The rows are grouped in 3 different ways at once, and each row is in one group of each. Only the weakest grouping, the one that moves the rows least, is given. The first row asked about is in group 0, and each new group gets the next number.
The rows in order, each followed by its group:
tensor([0.22, 1.90, -0.40, 0.67, 0.64, -0.55, -1.56, -1.65, -0.03, -0.25, -0.27, -0.30, -1.22, 1.06, 0.42, 0.41,
        -0.15, -0.68, -1.45, -0.81, 1.44, 0.82, -0.86, -0.08, -0.32, -0.19, -1.20, 1.39]) 0
tensor([0.17, -1.46, 2.07, -1.83, 1.61, -0.73, 1.43, 1.47, 1.29, 1.99, 1.82, 0.06, -0.11, 0.18, -1.34, 1.45,
        0.98, 1.58, -0.29, -1.07, -0.21, -0.12, 0.87, -1.05, 0.80, 1.16, 0.09, -0.88]) 0
tensor([0.37, 1.02, 0.91, 2.06, -1.75, -0.29, -0.91, -0.45, 0.30, -1.35, 0.23, -0.98, 0.22, 0.43, 0.28, -0.68,
        -0.53, -0.34, -0.03, -0.06, -0.90, -0.80, 1.73, 1.76, -1.07, -0.87, 1.97, -0.15]) 1
tensor([0.59, 1.04, -0.77, 1.16, -2.93, -2.56, 0.74, 0.45, -0.01, -0.82, 0.20, -1.71, 0.78, -0.18, -0.40, -0.69,
        0.77, 0.57, 0.65, 1.26, -1.30, -1.18, 1.55, 0.65, -0.03, -0.46, 0.59, 0.54]) 0
tensor([0.26, -0.02, 0.23, -0.32, -1.19, -1.53, 1.61, 1.35, 1.19, -1.01, 0.22, -0.72, 1.57, 0.29, -0.67, -1.14,
        2.03, 1.13, -0.08, -0.77, -0.87, -0.42, 1.71, 0.37, -0.67, 0.61, 0.11, -0.47]) 0
tensor([0.16, -0.05, 0.85, 0.22, -1.34, -0.25, 1.57, 1.89, 1.15, -0.79, -0.33, -0.65, 0.43, 0.36, 0.24, -1.01,
        1.51, -0.93, -0.78, -0.23, -2.30, -0.20, 0.89, 0.84, -0.60, 0.18, 0.61, -0.42]) 2
tensor([0.70, -1.56, 2.05, -1.45, 1.34, -1.18, 2.41, 3.13, 1.22, 1.88, 0.97, 0.15, 0.40, 0.15, -0.99, 2.38,
        1.17, 1.01, -0.84, -1.14, -0.44, 0.24, 0.33, -0.87, 1.15, 1.63, -0.38, -0.57]) 0
tensor([-1.22, 1.46, -0.32, 0.73, -0.70, -0.05, -1.56, -1.96, -1.50, 1.07, -1.21, -0.58, -0.33, -1.22, 0.41, 1.81,
        -0.67, -0.36, 0.54, 0.15, -0.64, 0.32, 2.22, 0.68, 0.65, -0.51, -0.37, 0.97]) 0
tensor([0.17, 0.28, -1.34, -0.90, 2.25, 1.63, -1.88, -0.33, -1.21, -0.77, -1.87, 1.47, -1.32, 0.54, -0.54, -0.28,
        -0.40, 0.17, -0.29, -0.82, 0.57, 0.69, -1.05, -1.43, 0.32, -0.86, -0.10, 0.89]) 1
tensor([0.59, 0.56, 0.67, 1.57, -2.30, -0.61, 0.17, -0.95, 0.58, -1.20, -0.03, -0.88, 0.48, -0.22, 0.15, -0.95,
        -0.30, -0.26, -0.16, -0.06, -2.01, -1.19, 1.73, 0.76, -1.26, -0.72, 0.41, -0.33]) 1
tensor([-0.37, 0.65, -0.42, -0.16, 0.52, 0.75, -0.37, 0.58, 2.10, -0.51, -2.24, 0.72, -0.33, 1.33, 0.32, -1.02,
        0.39, -0.27, -1.06, -0.67, 2.06, 1.96, -2.26, 0.90, -0.11, -0.12, -1.11, 0.97]) 3
tensor([1.24, -0.36, 0.53, 0.43, -1.57, 0.15, 1.34, 2.67, 1.03, -1.06, 1.31, -0.79, 0.59, 0.42, 0.32, -1.12,
        1.63, -1.24, -0.65, -0.94, -2.28, -1.02, 0.57, 0.41, 0.28, -0.15, 0.26, -0.46]) 2
tensor([0.33, 1.83, -0.87, 1.03, -0.27, 1.43, -1.37, -0.25, 0.27, -1.32, 0.31, -0.17, -2.10, 1.68, 0.57, 0.71,
        -0.51, -1.20, -0.99, 0.02, 1.01, 0.62, -1.54, -0.44, 0.66, 0.08, -1.12, 0.70]) 2
tensor([0.07, -1.61, 1.93, -0.67, 0.44, 0.60, 0.42, -0.83, 0.16, 1.22, 1.86, 0.62, -0.47, -0.53, -0.34, 1.54,
        -2.21, 0.65, -0.19, -0.75, 0.60, -0.24, 1.34, -0.66, -0.37, 0.25, 0.25, -1.02]) 1
tensor([-0.14, -1.43, 1.81, -2.21, 1.68, 0.05, 1.37, 1.24, 1.09, 2.13, 2.00, 0.51, -0.37, 0.03, -1.28, 1.62,
        0.90, 1.81, -0.73, -1.20, -0.01, 0.62, 1.05, -1.41, 0.85, 1.23, -0.01, -1.10]) 0
tensor([-0.78, -0.44, -0.78, -0.86, 1.11, 1.27, -1.33, -0.26, -2.23, 0.21, -1.27, 0.32, 0.02, -1.38, 1.28, 0.70,
        -0.90, -0.76, 1.24, 0.79, -0.95, -0.12, -0.53, -0.53, 0.82, -0.87, 0.31, 0.95]) 2
tensor([-0.10, -0.33, 0.15, 0.07, -1.53, -1.70, 1.56, 1.10, 0.49, 1.72, 0.55, -0.87, 1.80, 0.11, -0.97, -0.70,
        2.25, 0.98, -0.60, -0.95, -2.17, -1.01, 1.41, 0.73, -0.95, 0.45, 0.07, 0.04]) 0
tensor([-0.32, -1.37, 1.75, -0.32, 0.42, 0.92, 0.89, 0.40, 0.34, 1.12, 1.98, 0.83, 0.13, -0.65, 0.01, 1.35,
        -0.95, 0.91, -0.93, -0.36, -0.10, 0.64, 1.28, -0.12, 0.83, 1.31, 0.82, -0.51]) 1
tensor([0.65, 1.31, -0.30, 1.99, -3.10, -2.17, 0.08, -0.16, 0.44, 0.70, 0.14, -1.93, -0.25, -0.49, -0.76, -0.39,
        -0.23, 0.66, -0.29, 0.14, 1.06, -1.19, 1.48, 0.98, -0.84, 0.41, 0.08, 0.10]) 0
tensor([-0.87, 1.13, -0.39, 1.60, -0.39, 1.70, -2.08, -1.11, -1.06, 0.07, -0.43, -0.54, -1.03, -0.65, 0.43, 0.82,
        -2.78, -1.19, 0.29, 1.60, -0.39, 0.76, -0.29, 0.57, 0.30, -0.30, 0.57, 0.29]) 2
tensor([-1.24, 1.29, -0.57, 0.71, -0.44, 0.70, -1.32, -1.24, -1.35, 0.30, -0.04, -0.43, -0.45, -0.03, 1.43, 0.46,
        -1.24, -1.68, -0.05, 1.49, -0.65, 0.88, -0.35, 1.21, 0.28, -1.22, 0.45, 1.10]) 2
tensor([0.35, 0.01, -2.03, -0.96, -0.43, -1.33, 1.34, 0.69, 0.25, -1.60, -0.69, -0.21, 2.14, -0.85, -0.29, -2.13,
        0.89, 0.55, 1.69, 2.03, -0.66, -1.79, -0.46, -0.29, -0.47, 0.15, 0.52, -1.12]) 3
tensor([0.35, 1.15, -0.24, 0.81, -2.62, -2.38, 0.45, -0.24, -0.73, -0.28, 0.23, -0.99, 0.91, -0.65, 0.74, -0.10,
        1.08, 1.22, 1.32, -0.02, -1.79, -1.48, 1.50, 0.57, -0.90, -0.60, -0.06, 0.22]) 0
tensor([-0.19, -1.03, -0.52, -0.29, -0.47, -0.84, 0.78, -1.19, 0.64, 0.10, 1.39, 0.31, -0.37, -0.56, -0.25, 0.93,
        -0.66, 0.15, -0.33, 1.29, 0.73, -0.72, 0.46, -0.79, -0.03, 0.58, -0.11, -0.24]) 3
tensor([-0.11, 0.45, -0.09, 0.72, 1.31, 1.31, -0.08, 0.11, 1.31, -1.01, -0.92, 1.48, 0.31, 2.18, 0.41, -1.02,
        0.25, -0.81, -0.53, -0.83, 1.93, 0.81, -1.72, 0.13, -0.57, 0.02, -0.95, 0.06]) 3
tensor([0.16, 0.97, 0.66, -0.45, 1.20, 1.07, -0.26, 0.34, 0.44, 0.34, -0.32, 0.84, -0.89, 1.46, -0.48, -0.16,
        1.28, 0.22, -0.94, -1.65, 0.77, 0.92, -0.88, 0.44, 0.39, -0.42, -1.08, 1.37]) 0
tensor([-1.43, -1.07, 1.31, -0.15, -0.19, 0.58, 0.19, -0.07, -0.30, 1.20, -1.04, 0.40, 0.40, -1.15, 0.99, -0.08,
        0.45, 0.78, 0.28, -0.84, -0.63, 1.78, 0.25, 0.44, 0.31, -0.84, -0.52, -0.14]) 0
tensor([-0.50, 1.62, 0.53, 0.76, 0.13, -0.47, -2.77, -0.83, -0.43, 0.16, -0.38, 0.29, -1.30, 0.17, 0.18, 0.39,
        0.00, -0.06, -0.10, -0.48, 1.78, 0.82, -0.20, -0.67, -0.50, -0.33, -0.58, 2.06]) 0
tensor([-0.39, -0.54, -0.29, 0.54, -0.13, -0.15, 0.29, -0.01, 1.29, -0.46, 1.76, 0.10, -0.87, -0.83, -0.35, 0.55,
        -0.56, 0.20, -0.15, 1.41, 1.07, -1.00, -0.80, -0.81, 0.49, 0.01, 0.03, -0.58]) 3
tensor([-0.62, -0.83, 0.72, 0.43, -0.64, -1.21, 0.45, -0.40, 0.71, -1.07, 1.17, -0.20, -0.15, -0.45, -0.62, 0.75,
        -0.63, -0.81, -0.67, 1.07, 0.95, -0.32, 0.30, -0.50, 0.38, 0.81, 0.16, -1.13]) 3
tensor([0.40, -0.53, 0.78, -1.08, 0.17, -1.61, 0.57, -0.33, -0.30, 1.49, 2.20, 0.89, -0.46, -0.20, -1.14, 1.75,
        -0.11, -0.12, 0.59, 0.17, 0.46, -0.84, 0.55, -0.58, 0.42, 0.07, 0.41, -0.36]) 0
tensor([-0.27, 0.07, 0.34, 0.62, -0.14, 1.00, -0.25, -0.49, 0.12, 0.22, -1.83, 0.03, 0.47, 0.58, 1.27, -0.88,
        -0.24, -0.46, 1.12, 0.03, 0.15, 1.62, -1.23, 1.18, 0.30, -0.33, -0.08, 0.32]) 3
tensor([0.05, -1.47, -0.29, 1.90, -0.16, -0.84, 0.28, 0.93, 0.80, 0.78, 2.10, 0.19, -0.17, -0.44, -0.05, 0.35,
        0.01, -0.23, -0.24, 1.10, 1.06, -0.07, -0.36, -0.76, 0.10, 0.10, 0.29, -0.63]) 3
tensor([0.71, -0.37, -0.17, -0.66, 0.31, 0.40, 0.56, 0.54, 0.13, -1.24, -0.48, 0.79, 1.87, -0.58, -0.19, -1.16,
        0.50, 0.01, 0.77, -0.15, -1.65, 0.08, 1.16, -0.06, -0.48, -0.38, 0.82, -0.67]) 1
tensor([-0.15, 0.90, -0.68, -0.35, -0.57, 0.94, -1.61, 0.15, -0.44, -0.54, 1.27, 0.17, -2.04, 1.54, 0.37, -0.18,
        -1.07, -1.78, -0.98, -0.04, 1.25, 0.27, -1.36, -0.23, -0.84, -0.51, 0.02, 0.83]) 2
tensor([0.28, 1.63, -2.03, 1.72, -2.75, -0.01, 0.09, -0.87, -0.34, -0.95, -0.68, -1.78, 0.06, 1.24, 0.80, -2.45,
        -0.15, -0.04, -0.44, 0.32, -0.69, -1.39, 1.11, 1.61, -0.31, 0.17, 0.63, 0.15]) 4
tensor([-0.59, -0.18, -0.69, -1.83, 1.32, -0.16, -0.59, -0.96, -1.26, 0.73, -1.40, 0.07, 0.17, -1.23, 0.34, 0.86,
        0.12, 1.40, 1.93, 0.24, -0.31, 0.60, 0.55, -0.34, 1.13, -0.09, -0.23, 0.99]) 0
tensor([-0.31, 0.45, -0.54, 0.35, 1.31, 0.57, -0.28, -0.20, 1.17, -1.07, -1.16, 0.46, -0.09, 1.85, -0.02, -0.92,
        0.39, -0.44, -0.84, -0.74, 2.63, 0.96, -2.58, 0.03, -0.30, -0.21, -0.75, 0.28]) 3
tensor([0.68, -2.81, 1.03, -2.08, 2.81, 1.10, 0.55, 0.61, -0.47, 0.32, 0.23, 0.78, -0.56, -1.53, -0.69, 0.79,
        -0.89, 1.27, 1.17, -0.64, 0.14, -0.40, 0.30, -1.98, 1.52, 0.80, 0.79, -1.47]) 1
tensor([0.30, 1.28, 0.00, 1.79, -2.22, 0.12, -0.64, -0.42, 0.14, 0.36, 2.19, -0.60, 0.27, -0.01, -0.22, -0.29,
        -0.89, -0.74, -0.31, 0.80, -0.64, -0.87, 1.73, 0.62, -1.06, -0.24, -0.07, 0.18]) 1
tensor([1.14, 1.15, -0.13, 0.95, -2.79, -1.42, -0.08, 0.58, -0.19, -1.08, 1.10, -1.41, 0.24, 0.32, 0.46, -0.66,
        -0.31, -1.95, -0.30, 1.88, -1.84, -0.94, 1.04, 0.63, -0.97, -0.19, 0.04, -0.61]) 2
tensor([1.02, -0.46, -1.32, -1.02, 0.22, -1.69, 1.62, 0.90, -0.28, 0.15, -0.83, -0.53, 1.70, -1.06, -0.45, -0.26,
        0.89, 0.99, 1.59, 0.16, -1.39, -1.69, 0.04, -0.72, 0.13, 0.25, 0.38, -0.52]) 0
tensor([-0.20, -1.16, 0.38, 0.07, -0.57, -0.38, 0.64, -0.27, 0.60, 0.57, 2.08, 0.50, -0.29, -0.42, -0.47, 0.68,
        -0.99, 0.39, -0.12, 0.34, 1.13, -0.67, -0.58, -0.94, -0.04, -0.02, -0.30, -0.13]) 3
tensor([0.15, 0.80, -1.05, -0.70, 2.16, 0.78, -1.16, -0.81, -0.98, -0.28, -1.89, 0.84, -0.68, 1.32, -0.12, -1.85,
        -0.72, 0.20, 0.56, -0.52, 1.98, 0.27, -2.39, -0.04, 0.97, 0.46, -0.88, 0.79]) 4
tensor([-0.21, -2.78, -0.29, -1.87, 1.97, -0.54, 0.70, 1.82, -0.76, 0.38, 1.51, 0.76, 0.53, -1.43, -0.80, 0.58,
        0.23, 0.91, 0.47, 0.22, 1.23, -0.76, -1.23, -2.39, 0.39, 0.24, -0.13, -1.17]) 3
tensor([-0.93, -0.99, 0.64, -0.03, 0.29, 0.06, 0.10, 1.82, 1.54, 0.90, 3.02, -0.67, -1.46, -0.38, 0.04, 0.97,
        -1.10, -0.46, -0.75, -0.13, -0.16, -1.00, 0.16, -1.31, -1.16, 0.78, 0.54, -0.85]) 2
tensor([-0.07, -1.39, 1.76, 0.43, 0.53, 0.18, 0.10, -0.57, -0.16, 0.96, 0.83, -0.81, -1.01, -0.32, -0.22, 1.46,
        -1.77, 0.86, -0.61, 0.03, 0.26, 0.32, 1.41, -0.57, 0.31, 0.81, 0.08, 0.20]) 1
tensor([-1.18, 1.24, -0.71, 0.37, -1.62, -0.44, 0.37, -2.01, -1.49, 1.19, -1.42, -0.45, 0.70, -0.65, 1.48, 1.25,
        -0.56, 0.07, 0.55, 0.67, -0.25, 0.80, 1.57, 1.11, 0.44, -0.52, -0.14, 0.83]) 0
tensor([0.54, 0.45, -1.44, 2.00, -3.20, -1.48, 0.77, -0.98, 0.61, -2.28, -0.23, -1.49, 1.25, -0.26, -0.47, -1.01,
        0.56, -1.03, -0.36, 1.54, -0.92, -1.45, 0.99, 1.04, -1.11, -0.75, 0.17, -1.02]) 3
tensor([-0.93, 0.59, 0.13, -0.01, 1.51, 2.22, 0.09, 0.56, 0.68, -0.01, -0.48, 0.72, 0.14, 2.97, 0.47, -1.86,
        0.97, 0.32, -1.22, -1.62, 1.00, 1.52, -0.87, 0.80, 0.07, 0.36, -0.43, 1.03]) 4
tensor([0.21, 0.07, 1.48, 1.46, -0.55, 0.24, 0.93, 0.73, 0.91, -0.82, -0.12, 0.03, 1.20, 0.22, -0.32, -0.29,
        0.44, 0.00, -0.25, -0.79, -2.18, -0.19, 1.77, -0.49, -1.44, 0.00, 0.79, 0.05]) 1
tensor([0.67, 0.54, 0.96, -0.64, 0.55, 1.95, -0.24, 1.03, 1.55, 0.37, -0.34, -0.30, -0.92, 1.59, -1.34, 0.20,
        1.56, -0.14, -0.87, -1.67, 1.58, 1.27, -0.67, 1.39, -0.66, 0.29, -0.91, 0.25]) 0
tensor([-0.67, 1.18, -0.69, 0.47, -0.93, 1.35, -1.75, -0.87, -1.29, 0.20, -0.44, -0.66, -1.06, -0.58, 0.84, 0.83,
        -1.39, -1.37, 0.41, 1.02, 0.19, 0.42, -0.45, 0.21, 0.08, -0.82, 0.20, 0.57]) 2
tensor([0.98, -0.80, 0.82, -0.49, 0.40, -1.10, 0.51, 1.25, 0.82, 0.91, 2.92, 0.21, -1.72, -0.65, 0.06, 0.96,
        -1.59, -0.15, -0.83, 0.86, -0.25, -0.22, 0.32, -0.81, 0.01, 0.21, 1.10, -0.31]) 2
tensor([-0.56, -1.07, 0.22, 0.36, -0.44, -0.50, 0.99, -0.67, 0.41, -0.21, 2.30, -0.03, 0.32, -0.70, -0.79, -0.17,
        -0.63, 0.07, -0.21, 1.29, 1.02, 0.21, -0.55, -0.80, -0.15, -0.21, 0.39, -1.46]) 3
tensor([-1.49, 0.86, -1.14, 1.50, -0.81, 0.72, -1.03, -2.08, -1.69, -0.68, -1.13, -0.18, 0.33, -1.16, 1.63, 0.35,
        -1.80, -1.27, 0.23, 1.52, 1.34, 0.92, -1.24, 1.98, -0.38, -1.80, 0.12, 1.57]) 3
tensor([0.55, 0.04, -1.51, 0.19, -0.54, -1.76, 1.22, 0.68, -0.04, -1.39, -0.99, -0.25, 2.27, -0.63, -0.77, -1.86,
        1.35, 0.49, 1.02, 1.23, -1.23, -1.39, -0.50, -0.17, -0.69, -0.78, -0.48, -0.56]) 3
tensor([-1.12, 0.48, 0.46, -0.66, 0.98, 0.69, 0.04, -0.28, -1.15, 1.32, -1.25, 0.45, 0.40, -0.05, 1.00, 0.63,
        0.76, 0.47, 0.98, -0.75, -0.65, 1.89, 0.20, 1.16, 0.54, 0.05, -0.46, 0.59]) 0
tensor([0.39, 1.44, 0.74, 1.38, -0.05, 1.71, -3.15, -1.31, -0.99, -1.04, -0.27, 0.88, -0.16, 1.38, 0.63, 0.42,
        -0.92, -0.60, -0.62, -0.33, 1.70, 1.25, -0.63, 0.12, -0.63, -0.13, -0.58, 1.00]) 1
tensor([0.03, 1.39, -0.52, 1.17, -2.98, -1.92, 0.01, -0.46, -1.63, -0.56, 1.11, -1.30, 0.52, -0.13, -0.60, -0.87,
        0.77, 0.14, -0.14, 0.34, -1.32, -1.46, 1.66, 1.56, -0.71, -0.38, 0.44, -0.01]) 0
tensor([0.47, 1.65, -0.48, 0.49, 0.11, -1.00, -1.15, -1.11, -0.44, 0.05, -0.94, -1.00, -0.75, 0.97, -0.09, 0.59,
        -0.35, -0.04, -1.35, -0.65, 2.19, 0.59, -0.26, 0.27, 0.02, -0.01, -0.53, 0.74]) 0
tensor([0.10, 0.86, -1.63, 2.79, -2.68, -1.92, 0.49, -0.93, 0.89, -1.67, 0.20, -0.64, 1.20, 0.26, -0.03, -0.89,
        0.49, -1.24, -0.30, 1.24, -1.15, -1.04, 0.39, 1.44, -1.40, -0.50, 0.28, -0.41]) 3
tensor([1.97, -0.04, -1.35, -0.12, -0.56, -0.21, 1.12, 1.06, -0.34, -1.31, -1.22, -0.70, 0.77, -0.97, -0.42, -1.00,
        0.97, 0.34, 0.63, 0.58, -1.90, -1.56, 0.07, -0.05, 0.01, 0.41, 0.59, -0.74]) 2
tensor([0.10, 1.66, -0.15, 0.37, -0.32, -0.68, -1.53, -0.72, -0.30, -0.12, -0.62, 0.02, -1.03, 1.02, -0.26, 0.31,
        -0.46, -0.63, -0.91, -0.24, 0.91, 0.90, -0.24, 0.42, 0.05, -1.30, -1.02, 1.16]) 0
tensor([1.23, 1.33, -0.08, 1.19, -2.99, -0.87, -0.21, 0.00, -0.12, -0.43, 0.95, -1.36, -0.86, 0.35, -0.20, -0.69,
        -0.02, -1.05, -0.23, 0.62, -2.03, -1.61, 1.11, 0.67, -0.73, -0.28, 0.60, -0.57]) 2
tensor([0.97, 0.48, -1.35, -1.00, 2.54, 1.56, -1.16, 0.96, -0.83, -0.59, -1.01, 0.51, -1.36, 0.68, 0.34, 0.69,
        -0.18, -0.98, 0.19, -0.28, 1.13, -0.27, -2.16, -0.74, 0.21, 0.61, -0.42, 0.16]) 2
tensor([-1.50, 0.66, 0.31, 0.03, 0.47, 0.56, 0.04, 0.01, -0.72, 1.12, -1.41, 0.11, -0.15, -0.45, 0.54, -0.43,
        0.65, 0.68, 0.34, -0.87, -1.60, 1.21, -0.01, 1.27, 0.10, -0.20, -0.01, 1.27]) 0
tensor([0.62, -0.73, -0.99, 0.15, -0.17, 0.87, 0.19, 0.67, 0.64, -1.34, -1.31, 0.08, 1.77, -0.98, 0.00, -0.65,
        -0.50, 0.28, 1.47, 0.46, -1.58, -0.86, 1.18, -0.51, 0.04, 0.20, 0.76, 0.08]) 1
tensor([0.67, 0.28, -0.41, 1.11, -2.96, -0.09, 0.24, 0.51, 0.34, -1.10, 0.95, -1.54, -0.41, 0.26, 0.30, -0.46,
        -0.21, -0.75, -0.89, 1.10, -1.76, -1.32, 0.87, 1.07, -0.83, -0.03, 0.40, -1.06]) 2
tensor([0.84, -2.69, 0.93, -2.47, 2.79, -0.27, 0.72, 1.59, 0.26, 1.69, 1.54, 0.27, -0.18, -1.46, -0.21, 0.75,
        -0.92, 0.09, 0.83, -0.61, -0.02, -1.12, -1.60, -2.63, 0.87, 0.82, -0.27, -1.62]) 2
tensor([-0.11, -1.64, 2.15, -2.16, 1.33, -2.11, 1.88, 1.73, 1.23, 1.84, 1.78, 0.57, -0.47, -0.20, -1.50, 1.23,
        1.43, 2.31, -0.64, -0.87, -0.13, -0.19, 1.42, -0.61, 0.98, 1.29, 0.24, -0.56]) 0
tensor([-0.08, -0.82, -0.91, -0.47, 1.64, 1.98, -1.47, -0.36, -0.49, -0.96, -1.95, 1.71, -0.58, -0.01, -0.45, 0.11,
        -0.63, -0.14, 1.08, -2.23, 1.18, 0.84, -0.68, -0.90, 0.40, -0.14, 0.07, -0.25]) 1
tensor([-0.66, 0.45, -0.80, -1.58, 1.03, -0.25, -0.49, -0.92, -1.72, 1.33, -2.70, -0.21, -0.14, -2.84, 0.19, 0.77,
        0.01, 0.86, 1.77, 0.21, -0.37, 0.04, 0.15, -0.39, 1.22, -0.06, -0.62, -0.24]) 0
tensor([-0.27, -1.93, 1.18, -0.52, 1.15, -0.04, 1.93, -1.00, 1.71, 1.56, 1.37, 1.14, 0.46, -0.24, -0.47, 0.01,
        0.50, -0.18, -0.52, -0.32, 0.25, 1.39, -1.31, -1.37, 1.14, 1.27, 0.12, -1.25]) 3
tensor([-0.56, 1.32, -0.68, 1.06, 0.54, 0.35, -1.57, -1.44, -0.61, -0.07, -0.62, -0.57, -1.93, 1.92, 1.42, -1.11,
        -0.75, -0.24, -1.45, -0.14, 2.12, 1.14, -0.84, 2.05, 0.29, 0.87, -0.91, 1.18]) 4
tensor([0.16, -2.23, 1.15, -1.77, 2.68, 0.21, 0.24, 0.68, -0.36, 0.13, 0.56, 1.62, -0.32, -1.18, -0.53, -0.02,
        -0.82, 1.69, 0.91, -1.37, 0.00, 0.91, 0.36, -2.28, 1.18, 0.97, -0.22, -1.20]) 1
tensor([1.14, -0.48, 0.42, 0.52, -1.30, -0.18, 1.60, 1.96, 1.15, -0.26, 1.16, -1.35, 0.14, 1.24, 0.12, -2.32,
        1.45, -1.24, -0.14, 0.31, -2.29, -1.62, 0.41, 0.77, -0.69, 0.37, 0.87, -1.13]) 2
tensor([0.36, -2.79, 2.53, -1.45, 1.68, 0.39, 0.95, 2.61, 1.73, 0.50, 2.19, 0.13, -0.37, 0.47, -0.11, 1.22,
        0.02, -0.25, -0.75, -0.25, 0.29, 0.06, 0.02, -1.45, 1.25, 1.03, -0.05, -1.32]) 2
tensor([0.30, 0.53, 1.08, -0.07, -1.40, -1.38, 1.46, 1.13, 0.60, -0.58, 0.53, -0.86, 1.25, 0.36, -0.61, -1.59,
        2.02, 0.28, -0.42, -0.79, -1.52, -1.23, 1.16, 0.26, -0.71, 0.10, 0.27, -0.14]) 0
tensor([-0.05, 0.42, 0.71, -0.47, 0.83, 0.35, 0.45, 0.47, 0.34, 0.45, 0.16, 0.76, -0.69, 1.78, -0.86, -0.58,
        0.90, 0.45, -0.47, -1.40, 1.30, 0.83, 0.06, 0.45, -0.47, 0.09, -1.08, 0.67]) 0
tensor([1.91, 0.14, 0.85, 0.02, -1.21, 0.32, 0.85, 0.49, 1.24, -0.30, 0.70, -0.14, 1.15, 0.12, 0.13, -0.39,
        0.92, -0.18, -0.71, -0.76, -1.82, -0.25, 1.37, 0.94, -1.22, -0.24, 0.71, 0.24]) 1
tensor([-0.73, -0.31, -1.40, -1.55, 1.17, 0.51, -0.86, -1.01, -2.81, 1.00, -2.23, 0.58, 0.52, -1.21, 0.54, 0.54,
        0.24, 1.27, 2.09, 0.46, 0.11, 0.35, -0.07, -0.02, 0.76, 0.01, 0.61, 0.90]) 0
tensor([-0.55, -1.55, -0.67, -0.38, 1.63, 2.26, -1.11, -1.26, -1.72, -0.88, -2.76, 1.84, 1.19, -0.17, 0.55, 1.01,
        -1.26, 0.22, 1.62, 0.57, -0.84, 1.31, 0.43, 0.58, 0.51, -1.66, 0.89, 0.62]) 1
tensor([-0.32, -0.27, -0.77, -1.13, 1.73, 1.35, -1.11, -0.40, -2.20, 0.02, -1.26, 0.48, -0.39, -2.24, 1.39, 0.61,
        -0.08, 0.03, 1.03, 0.80, -0.25, 0.39, -1.54, -0.85, 0.90, -0.40, 0.68, 0.80]) 2
tensor([-1.16, 1.08, 0.71, -0.65, 0.51, 0.58, -0.41, -0.59, -1.06, 1.60, -1.44, 0.05, 0.57, -0.35, 1.01, 0.59,
        0.61, 0.03, 0.19, -0.53, -1.00, 1.43, 0.82, 1.65, 0.62, 0.10, 0.17, 0.81]) 0
tensor([-0.09, -0.38, -0.04, -0.13, 0.73, 1.65, 0.07, 0.53, 1.36, -1.11, -0.79, 0.64, -0.14, 1.80, 0.12, -1.23,
        0.19, -1.00, -1.47, -0.53, 2.28, 0.97, -1.85, 0.50, -0.84, -0.26, -0.17, -0.53]) 3
tensor([-2.28, 1.02, -0.44, 2.04, 0.06, 1.25, -1.69, -2.46, -0.74, 0.14, -1.26, -0.72, 0.66, -0.72, 1.09, -0.23,
        -1.50, -0.45, 0.65, 1.35, 0.72, 0.89, -0.74, 1.27, -0.33, -1.45, -0.04, 0.14]) 3
tensor([-0.14, -2.29, -0.80, -1.77, 2.20, -0.69, 1.73, 1.14, 0.05, 0.12, 0.64, 1.28, 0.19, -1.20, -0.65, 0.39,
        0.20, -1.16, 0.54, 1.27, 0.65, -0.84, -1.21, -2.22, 0.67, 1.46, 0.22, -1.58]) 3
tensor([-0.11, 0.34, -1.06, -1.36, 1.11, 0.23, -0.93, -0.93, -2.14, 1.16, -1.54, 0.11, 0.48, -1.41, 0.28, 1.61,
        0.13, 1.55, 1.53, -0.20, -0.27, 0.01, -0.63, -0.01, 1.23, -0.59, -0.07, 1.87]) 0
tensor([-0.80, 1.29, -1.06, 1.14, -0.14, 0.64, -1.30, -1.50, 0.95, -1.17, -0.81, 0.46, -0.64, 1.12, 0.77, -0.26,
        -0.56, -0.44, -0.18, 0.64, 2.31, 0.20, -2.49, 0.21, -0.42, -0.66, -1.35, 0.76]) 3
tensor([0.20, -2.24, -0.19, -1.41, 1.75, -1.10, 1.01, 0.51, 0.29, 0.78, -0.03, 1.26, 0.86, -1.19, -0.58, 0.18,
        -0.04, 1.46, 0.12, 0.70, 0.82, -0.64, -1.03, -1.80, 0.54, 0.59, -0.14, -1.77]) 3
tensor([0.07, 0.94, 0.93, 0.80, -0.29, 1.36, 0.06, -2.86, 1.23, -1.05, -0.94, 1.34, -0.41, 2.52, -0.38, -1.16,
        0.84, -1.12, -1.07, -1.07, 1.77, 1.12, -1.99, -0.03, -0.78, -0.35, -1.20, 0.38]) 3
tensor([0.81, 0.83, -1.05, -1.48, 1.53, 0.06, -1.02, -0.07, -0.90, 0.03, -0.93, 0.68, -0.87, 0.85, -1.12, 0.63,
        0.44, 0.74, 0.35, -1.19, 1.20, -0.13, -0.80, -0.99, 0.13, 0.31, -0.87, 0.30]) 0
